Each scene shows the same named points in several views, each turned, perhaps mirrored, and shifted as a whole.
A view may leave some points out. In some views, one point has been moved. Which views, in the order they come, and which point in each? Write - if no view has one.

-- scene 1 --
A:
  K_588 [  4 -30  16  35  -1  -7  11 -59  23]
  K_195 [ 11 -14  18  34  19   0   3 -26  17]
  K_788 [ 26  -8  10  44  24  -6 -13 -29  11]
  K_913 [ 19 -23  22  12   6 -21  -1 -45  19]
  K_125 [ 47  -4   7  36   3 -33 -20 -25  13]
  K_868 [ 50  -7  19  18   1 -39 -11 -46   9]
  K_988 [ 46  -5  13  36  10 -23 -22 -78  19]
  K_522 [ 42  -7  10  16  23 -16 -21 -29  29]
  K_631 [ 57   2  26  15  24 -23  -1 -40  10]
  K_836 [ 29 -20  18  20   3 -33 -14 -74   7]
B:
  K_788 [-15  11 -40 -22 -75  -6 -67  42   2]
  K_836 [ -39   16  -24  -32 -101  -34  -31   35  -11]
  K_868 [ -13   27  -43  -31 -102  -43  -41   47   -6]
  K_125 [   4   27  -39  -23 -100  -27  -62   45   -3]
  K_988 [-30  24 -14 -23 -96 -32 -36  41  16]
  K_588 [-29 -21 -34 -36 -80 -21 -40  12  -3]
C:
  K_868 [ 59  -4  -4 -44  -7 -64 -15  39  -1]
  K_815 [ 70 -27 -12 -31 -35 -42 -26  25 -23]
  K_631 [ 54  -8   8 -31 -16 -45 -34  40  -7]
  K_788 [ 59 -47  -1 -51 -21 -48 -22  17 -19]
  K_522 [ 60 -26   3 -41 -32 -63 -34  17   1]
  K_588 [ 73 -36 -47 -31 -19 -58  -9  23 -35]
  K_195 [ 56 -46 -14 -35 -28 -56 -21  15 -37]
  K_913 [ 59 -18 -25 -26 -17 -72 -21  22 -21]
  K_988 [ 84  -9 -24 -56  -6 -42 -23  29   3]
  K_125 [ 57 -24   8 -57 -20 -63  -6  32   1]
D:
  K_913 [-21  64  97  15 -53 -36 -30  -3  23]
  K_836 [-19  92 101  18 -49 -23 -12   6  39]
  K_125 [-28  72  65  18 -45  -5 -19   0   2]
  K_868 [-24  87  74  37 -54 -26 -15  -1  21]
  K_195 [-37  45  92  -2 -43 -33 -22   5   4]
  K_588 [-27  47 114  -1 -56 -20 -18   5  31]
E:
  K_788 [ 10  25 -27 -13   4  -6   1 -13   5]
  K_522 [  4  35  -2   1   4   6  12 -31  12]
  K_836 [ 49   8  -1  14 -18  -9   7 -21  18]
  K_195 [  8  18 -35  -3  -2 -16   7 -25 -12]
  K_868 [ 36  21   7  -4  -8  -4  -3 -42  21]
  K_815 [ 15  22 -18   2 -13   9   1 -28 -14]
  K_631 [ 20  34 -11  -9 -21  13  -7 -45  18]
Views with a point moved: D
  D moved: K_125
